(in the rows, 128 means zero)
These are runs of 8 systems, one row a step. Runs of the same system follow the same rule from any start.
Pifor, path 1, 9 rows:
[[126 117 133 126 118 133 105 154 159 120 175 107 111 153 132 101 102 139
  145 119]
 [140 101 130 126 120 140 110 138 168 118 172 117 113 151 146 116 127 101
  149 148]
 [120 118 121 111 120 131 120 147 157 150 150 113 107 135 155 118 151  80
  154 157]
 [ 99 146 124 111 130 123 112 150 147 180 154 103 112 123 159 117 146 114
  145 145]
 [101 149 124 117 153 143 112 125 146 170 182 114 108 120 151 124 126 148
  142 131]
 [116 141 118 127 158 154 132 110 150 133 187 132  82 133 145 109 115 134
  144 115]
 [122 140 128 140 127 143 137 114 153 122 160 141  71 144 149  76 121 103
  135 115]
 [108 134 150 137  86 133 107 126 161 138 145 143  90 126 148  78 127 101
  129 121]
 [ 93 115 163 114  87 144  92 142 166 147 149 127 105 107 143 114 124 127
  151 110]]
tuge, path 2:
[[ 98 125 102 157 100  86 136 177 169 127  84 132  80 141 104 126 167  61
  138 144]
 [123 160 108  80 123 106  72 204 111 152  97  91 138 114 104 148 164 169
  122 128]
 [148 115 145  74 154 174 119  86  92 136 148 122 180  80 132 191 120 172
  135 120]
 [135 106 120 156 181 153 217  54 110 106 138 142 112 130 153 144 101  95
  147 116]
 [131 166  90 191 131  71 177 134 123 121 120 135  95 180 107  64 117  97
   96 141]
 [123 167 119 123  55  92  61 167 153 135 144 141 124 119  48 104 134 144
   83 149]
 [126 101 158  73  97 184  57 141 153 100 127 129 108  68  92 187 135 155
  145  82]
 [155  85 153 118 186 181 155 106  95  79  80 114 128 131 197 151 118 151
  159  61]
 [145 114 136 195 152  90 204  88  88 121  88 164 188 184 186  78 117 129
  115 157]]
Gimip, path 3, 9 rows:
[[121 140 130 137 159 157 157  69 123 148 141 103  67  99 167 134 118  60
  126 100]
 [106 160 109 170 151 104 131 156 147 141 107 111  55 164 166  77 144  95
  120 108]
 [101 180 129 160 109 105  73 150 155 150 115 168 107 135 123  84 156 172
   87 127]
 [ 94 147 164  99  90 167  96 106 136 137 131 189 117  71 119 115 136 176
  134  94]
 [113 107 177  89 111 168 152 111 108 126 129 130 127 110 187  86 102 145
  174  74]
 [123  95 172 166 118 115 140 120 137 145 136 106 158 171 216  75  98 115
  141 131]
 [ 93  95 148 181  88  94  95 141 203 159 160 134 147 149 146 123 133  94
  132 185]
 [ 94 116 127  81  80 130  74 183 187 162 172 119 119 103 104 149 160 111
  166 168]
 [144 150 120  29 140 164  90 151 109 175 182  74 138 101 157 139 147 135
  154 143]]
Gimip, path 4 (9 x 20):
[[135 130 104 136 168 123 106 139 142 140 157  86 125 137 122 170 127 129
  118 145]
 [147 141  88 121 175 147 125 119 138 117 143 144 103 129 118 152 159 122
  124 149]
 [151 161  94 108 140 132 155 119 102 115 114 152 104 125 110 109 153 111
  117 135]
 [137 167 123 136 115 111 144 111  91 124 102 129 115 118 100 104 113 124
   90 103]
 [116 138 146 161 123 125 123 112 121 111 102 125 103 112 108 132  97 147
  102  73]
 [114 105 149 156 138 141 120 136 141  91  96 148 112 135 140 132 119 165
  139  80]
 [125  94 149 142 120 127 133 143 138  99  93 171 159 151 153 112 140 164
  151 126]
 [116  92 150 131  86 107 146 134 129 125 118 159 190 133 127 124 126 139
  149 160]
 [112  90 142 114  89 111 142 144 137 140 155 102 173 118 102 156 100 122
  159 151]]
sute, path 5, 9 rows:
[[125 108 152 134 132 126 122 128 114 137  78 116 154 119 175 146 142 124
  130 120]
 [ 91 118 128 150 138 104 165 121 124 154 101 141 150 111 134 160 141 121
  146 146]
 [ 98 136  94 121 137 111 170 148 131 139 146 141 123 123  88 142 133 138
  160 146]
 [148 135  99  97 138 134 135 147 121 109 171 124 128 145  94 119 113 164
  142 133]
 [184 115 131 117 131 152 116 108 113  84 148 120 140 144 123 122 102 138
  110 118]
 [165 107 141 151 115 133 126 101 122  93  92 126 126 132 139 132 125  81
  102 120]
 [122 130 121 147 110  97 124 146 130 137  69 123 122 124 131 139 161  82
  113 139]
 [ 99 155 112 112 130 106 113 164 121 165 103 126 137 106 114 153 162 148
  129 142]
 [113 146 120  93 158 148 136 128 102 140 141 136 139 103 123 145 129 190
  147 111]]
guti, path 6 (9 x 20):
[[135 163 118 122  73 129 115 118 139 101 148 215 120 129  71  67 140 157
  103 148]
 [118 117 170  81  50 170  99 118 145 106 152 143  94  81  93 109  99 129
  143  79]
 [141  77 187 111 115 158 114 133 119 106 111  68 128 128 189 124  88 122
  155  60]
 [138  70 154 176 159 106 126 143 136 122  79 114 188 176 209 143 142 131
  140 151]
 [ 83 112  96 166 138  80 140 174 174 151 113 175 162 154 121 153 188 134
  158 209]
 [ 71 164  81  92 121 108 135 177 159 174 205 128 105 112  57 131 134 157
  169 163]
 [143 154 122  83 147 162 123  96 114 151 244  57 106 107 103 135  58 143
  125 107]
 [204 103 137 154 168 162 139  35 106 103 158  81 125 135 171 150  86  53
   82 126]
 [181 119 104 177 121  98 143 108 126  98  46 143 116 159 153 119 182  11
   78 172]]
Karid, path 7 (9 x 20):
[[134 128 121  65 120 125 115 171 115 162 144  57 136 119 138 141 132 107
  154 136]
 [123 139 127 138 169 108 109 138 112 176 127  45 140 123 160 170 118 123
  112 124]
 [103 147 110 182 183 112 146  89 137 169 131 116 108 121 153 163 139  92
  107 145]
 [111 178  87 155 145 110 169 106 131 151 148 161  80 133 113  93 144  93
  114 153]
 [140 193 111 115  96 120 121 121 109 130 154 145  93 124  86  63 114 137
   85 115]
 [142 154 163 117  90 157  88  99 110 108 125 127  93  98 113  99  93 150
   88  60]
 [114 103 180 148 112 159 116 114 137  92  82 141  91 117 172 107 110 133
  135  51]
 [ 93  88 166 161 102 118 133 156 162 113  86 174 136 160 186  82 144 143
  167 118]
 [ 90 103 153 111  82 115 110 168 166 150 147 178 188 138 143 102 151 171
  174 178]]
refe, path 8:
[[153  74 143 102 115 140 124 166 127  76 105 136 168 148 127 139 129 166
  163 121]
 [142  83 139  94 113 117 152 150 101 124 103 110 203 128 137 157 131 135
  163 152]
 [125 107 114 116 138  98 165 132 101 159 128  77 187 114 111 188 114 110
  145 165]
 [140 131  83 125 179 112 141 130 119 149 155  68 131 124 100 199 124 102
  123 158]
 [177 152  74 117 190 142 106 123 127 122 142  96  99 136 124 171 162  93
   97 158]
 [187 167  92 117 149 141 106 105 109 115  96 142 101 129 135 122 182  75
   75 150]
 [150 180 118 143 106 111 135  98  92 121  62 162 102 110 112  93 156  91
   64 117]
 [109 176 132 174 114 102 150 110  97 110  65 162  93 112  90  98 111 153
   79  68]
 [109 134 144 180 148 133 143 117 121  75  91 172  99 138 112 110  94 211
  117  49]]
Pifor, path 9, 9 rows:
[[136 112 112  97 163 127 152 107 106 179 154  87 189 102 147 202 143  94
  147 192]
 [105 171  66 137 208 100 184 128 101 178 135  88 106 120 117 174 142 114
  131 147]
 [126 209  78 170 190 105 125 117 115 149 138 141  89 144 113 105 143 162
   72 133]
 [161 183 118 134 130 164  95  66 125 105 154 196  90 110  97  98 135 149
   61 121]
 [160 141 152 100  92 187 119  67 109  82 108 158  72  80 114 112 118  95
   97  67]
 [124 104 193 147  86 142 127  99 111 103  51 111 103 100 169 117 101  94
  114  45]
 [ 78  68 198 190  94 111 126 125 147 121  54 148 162 117 168 148 114 145
  143  93]
 [ 70  65 151 142 107 109 155 174 154 109  85 182 179 130 113 160 137 192
  195 131]
 [122  93 109  88 114 101 172 211 112  95 126 138 190 168  91 117 119 202
  196 144]]
refe, path 10:
[[105 156 132 148 150 128 122 106 132 175 141  81  79 107 158 134 117  87
  111 105]
 [110 143 117 179 154 129 104 123 174 140 134 135  70 144 159 114 150 103
  110 128]
 [113 148 119 147 116 133 108 131 166 121 132 198  93 141 132  82 168 134
  124 144]
 [108 157 144 108  80 139 128 125 127 128 138 187 115 112 114  65 129 161
  133 115]
 [101 130 174 120  91 141 131 114 119 134 148 130 122 106 133  86  77 165
  139  75]
 [100  82 176 154 115 139 120 128 157 121 148 104 125 136 162 121  79 144
  158  88]
 [103  66 148 146 118 124 118 165 186 121 151 125 146 159 156 134 126 127
  179 150]
 [107 100 120  94 104 114 121 176 160 153 167 129 166 135 125 140 151 128
  178 190]
 [112 142 116  63 116 128 120 146 122 186 185  89 150  96 118 151 135 119
  154 166]]
tuge, path 11 (9 x 20):
[[115 124 166 176 163 123  84 125 117 132  92 114 164 130 160 156 108 213
   99  87]
 [118  99 140 179 169 151 137  84 161 111 149 213 162 148 163 135 142 177
  139 160]
 [103 119 100 128 122 125 180 156 166 110 156 197 102 170 131  66 153 129
  191 161]
 [120 128 119  72  70  97 130 212 130 134 160  91 139 158 104  70 112 138
  172 140]
 [151  80 158  85  89 127  85 155 132 138 163  40 180 115 121 174  89 112
  140 137]
 [164  71 132 142 173 147 124  99 138 122 119  69 139 124 174 213 135  52
  127 146]
 [159 156  81 153 190 108 159 107 105 147  84 121 118 150 174 138 187  58
   95 174]
 [115 220  85 109 116  97 140 114  93 192 122 156 119  95  99 100 171 110
   83 171]
 [ 82 192 125  87 105 146 116 108 115 168 165 124  79  47  58 143 106 155
  118  83]]
Karid, path 12 (9 x 20):
[[ 97 123 122 176 157 109 130 119 167 170 153 105 112 140 166 142 133  87
  134 159]
 [105 167  94 133 130 109 126 135 156 174 168 133  92 132 126 107 155  90
  125 172]
 [133 195 111  91 120 132 100 126 115 165 168 108  94 110 115  92 132 121
  100 129]
 [138 169 148 118 132 152 104  93 102 147 137  91  87 100 151 106  99 126
   89  72]
 [106 133 165 178 128 134 133  92 132 130 106 125  82 127 180  92 104 108
  112  71]
 [ 80 132 153 176  92 108 132 133 167 137 112 177 101 145 160  61 134 124
  135 121]
 [ 86 144 150 106  69 131  92 159 165 147 156 181 128 122 127  72 143 170
  150 138]
 [116 124 161  62 109 177  77 143 139 143 182 125 134 105 151 114 117 189
  165 105]
 [132  86 166 109 161 171 109 126 141 136 171  74 135 140 209 134  99 141
  170 101]]
sute, path 13 (9 x 20):
[[145 124 135 136 127 125  67 148 136 103 119 141 163 130  93 160 131 196
  100 126]
 [145  94 151 101 135 184 115 100 129  85 103 171 131  98 143 164 147 145
  144 104]
 [133  93 134 113 124 131 186 127 108 114  84 139 141 137 175 112 148  82
  172 135]
 [115 122 111 140 105  64 173 154 110 158 113 106 181 139 104 136 126  98
  135 181]
 [123 137  94 117 129 105 118 153 129 130 152 101 135 105  40 192 116 152
  120 141]
 [169 127 100  92 181 176 107 137 122  76 142 119  96 132 112 163 132 169
  134  94]
 [193 118 127 126 167 160 148  93  95  83 100 152 142 161 188 104 144 122
  116 126]
 [148 131 132 155  91  93 176  86  92 131  70 154 158 120 129 107 141  60
   91 161]
 [ 93 165 108 124  77  70 135 174 111 154  77 109 113  93  53 141 139 101
  110 125]]
legod, path 14 (9 x 20):
[[118  80 153  96 108 152 112 150 161 123 147 138 148 129 159 134 141 131
  182 145]
 [118 100 137  91 119 126 132 173 136 149 150  82 146 144 168 115 123 116
  181 141]
 [136 112 122 116 148 111 136 144 121 163 165  56 161 149 160 143 109 109
  146 160]
 [133 128  91 133 164 112 139 124 139 163 178  77 131 135 124 171 127  87
  130 178]
 [130 168  76 133 156 110 117 137 148 159 168  95  84 133 102 141 146  81
  107 165]
 [147 196  94 132 146 126  93 113 127 156 147 114  78 122 119 110 149  99
   70 140]
 [139 183 129 147 140 154  98  68 129 142 133 155  76 103 144 104 144 108
   69 113]
 [102 154 155 171 121 155 111  76 155 126 121 192  71 109 158  86 136 126
  101  94]
 [ 91 127 175 172 102 146 101 112 167 117 121 198 109 137 168  71 125 173
  128  94]]
legod, path 15 (9 x 20):
[[115 134 108 113 167 144 143 138 132 126 163 144 123 132 119 137 129 185
  161 126]
 [162 129 101 111 144 135 160 132 115 101 146 145 128 166 136  88 135 128
  144 149]
 [168 110 131 136  90 112 131 116 127 111 126 123 150 145 126 110 123  72
  107 159]
 [119 112 147 139  86 114  92 130 153 137 125  96 124 102 103 164 116  89
  110 130]
 [ 99 141 126 116 149 138  90 152 141 147 129  92  93 101 123 167 132 151
  134  93]
 [130 155 105 114 195 146 142 130 105 135 121 131 112 136 166 123 154 164
  140 115]
 [143 140 115 144 144 121 179  94 108 129 118 169 146 148 158  93 147 106
  125 163]
 [114 124 141 163  66  93 141 110 145 135 132 155 144 128 100 102 110  91
  109 157]
 [107 127 151 133  79 122  75 144 158 125 157 113 116 108  78 138  90 154
  114 101]]
guti, path 16, 9 rows:
[[138  89 147 159 135 127 159  78 123 136  79 147 164 116 183 162 158  61
  126 164]
 [ 83 144  97 165 106  56 168 181 134 152  67 136 118 141 106 116 161  88
  136 155]
 [ 95 183 106 124 111  92  86 187 137 149 154 117 111 129  60 115 117 201
  109 116]
 [136 138 143 102 162 195  84  82 137 117 198 125 102  93 119 163  93 188
  120  84]
 [166  90 140 122 178 187 181  55 111  90 134 133 109 133 203 128 116  82
  154 107]
 [158 106 123 160 100  80 189 132 106 108  64 154 164 183 164  68 150  65
  125 174]
 [101 141 123 145  37  55  88 196 155 138  94 157 162 126  50 113 151 136
  103 172]
 [ 75 142 139  86 108 152  47 174 168 150 166  93  87  68  66 186 115 183
  146  81]
 [141 115 143  91 221 202 126  95 109 134 176  59 100 117 207 164  96 162
  163  63]]

Name the system that made each run.
path 17, 2 rows:
[[114 116 111 150 144  90 157 153 125 137 119 112 161 151 122 147 125 133
  141 155]
 [129 141  92 134 138 100 131 153 132 134 139 136 147 145  93 140 143 145
  122 170]]

Pifor
path 18, 2 rows:
[[ 84 120 168 156 112 149 150 105 152 111 168 131  71 127 135  86  58 150
  153  48]
 [104  89 159 195 104 112 117 157 193 101 149 145 106 194 164  61 101 131
  150 118]]

sute
path 19, 2 rows:
[[148 161 100 141 131  90 137 159  96 110 103 110 128 155  85 104 113 154
   96 114]
 [181 129 131 144 113 121  88 108 123  99 131 133 161 140  97 135 118 137
   68 149]]

Pifor
path 20, 2 rows:
[[110  91 131 151 160 150 107 152 181 108 136  73  49 131 145 168 118  89
  158  80]
 [148 134 102 128 175 129  81 191 150 118  98 132 117 182 183 111 194 150
  134 146]]

Gimip
path 21, 2 rows:
[[ 83 138  97 149 148 115 150  91 159 184 162 120 102  79  97 201 146  61
  127 176]
 [125 196  61 110 196 136 121 148 124 143 147  87  36 119 101 143 148 118
  115 104]]

tuge
path 22:
[[ 78 149  99 108 114 111 165 163 152 164 159 147  94 131 122  90 153 106
  177 156]
 [130 179 115  89 125 122  85 165 120 161 181  94 127 137 115  93 116 179
  115 131]]

Karid
path 23:
[[121 137 133 160 123  89 116 132 111 152  87 109 160 117 119 155 130 129
   92 135]
 [101 145 119 123 136 127 134 116 121 146 130 148 134  86  88 172 135 157
  126 129]]

legod
path 24 (2 x 20):
[[179 141 125 118 142 160 110  92 111 105 102 149 109 125 161 114 161  98
   91 127]
 [130 141 154 126 108 139 142  75  98 144  85 147 133  88 160 123 140  91
  106 118]]

Pifor
path 25, 2 rows:
[[140 149 110 171 140  72  90 161 114 134  90  95 158 148  97 153 130 156
   70 144]
 [131 140 118 146 152 145 121  74 127 124 101 174 128  79  99 194 161 124
   93 140]]

Karid
path 26 (2 x 20):
[[108  76 143 143 125 126 129 150 160 108 134 129 152 139 123 159 112 156
  166 126]
 [144  83 121 108 129 130 131 159 144 108 147 128 170 152 131 145 137 142
  168 165]]

Gimip
path 27 (2 x 20):
[[136 142 133 121 167 168 104  82 118 137  84 159 119  81 164 178 183 118
  105 125]
 [ 90 152 116 132 153 120 205 116  96 151  70 158 103 110 164 112 161 107
  156 113]]

Gimip
path 28 (2 x 20):
[[129 122 127 144 122 101 141 159 118 109  74 162 156 157 140 101 151 155
  132 136]
 [107 118 146 142  90  99 143 124 121 133 115 161 185 115  97 134 116 159
  126 146]]

Gimip
path 29, 2 rows:
[[127 133 126 104 128 117 158 171  86 110  55 118 120 136 145 101 140 141
  154  83]
 [120 120 138 150 124  86 154 149  93 128  82 142 199 145 124 127 122 185
  127 135]]

sute
path 30, 2 rows:
[[162 145 128 122  94 140 123  96 121 108 135 173 133 125 113  94 135 111
   97 147]
 [136 140 145 103  74 124 114 133 113 126 104 110 110 106 114 106 120  96
  114 103]]

sute
path 31, 2 rows:
[[151 163 118 113 125 151 136 104 101  90 125 160  93 115  91  99 116 153
  103  87]
 [152 128 153 140 112 143 137  99  99  82  88 141 112 126 132  97 100 136
  103  69]]

Gimip
path 32 (2 x 20):
[[119  62 190 152 128 145 112 135 144 110 107  88 138 140 200 137  91 134
  161  75]
 [ 82  67 148 182 129 100 129 160 194 146 118 137 150 164 188 138 151 106
  175 169]]

Karid
path 33:
[[105 149 129 133 137 146 111  96 149 158 162 138  95  96 136 137 135 115
  120 129]
 [103 147 130 124 145 157 123 117 142 131 139 137  68 109 142 119 132 134
  139  88]]

Pifor
path 34, 2 rows:
[[125 113 135 127  91 114 123 145 153 124 162 147 154 150 118  97 117 138
  141 159]
 [117 102 140 119  96 128 102 141 165 134 172 108 132 117 111 148 112 113
  146 144]]

guti
path 35 (2 x 20):
[[131  61 133 141 106 142 140 104 178  94 182 109 115 108  71 195  88  70
  152 139]
 [176 103  93  95 147 127 123 178 131 105 133  37  94 163 137 145 135  55
  146 135]]

guti
path 36 (2 x 20):
[[157 105 113 169  97  87 111 155 148  90  71 130 132 159 103 134 156  73
   95 161]
 [134 134 110 101 101 111  93 172 123 128  65 148 150 102  92 165 192 125
  118 157]]

tuge
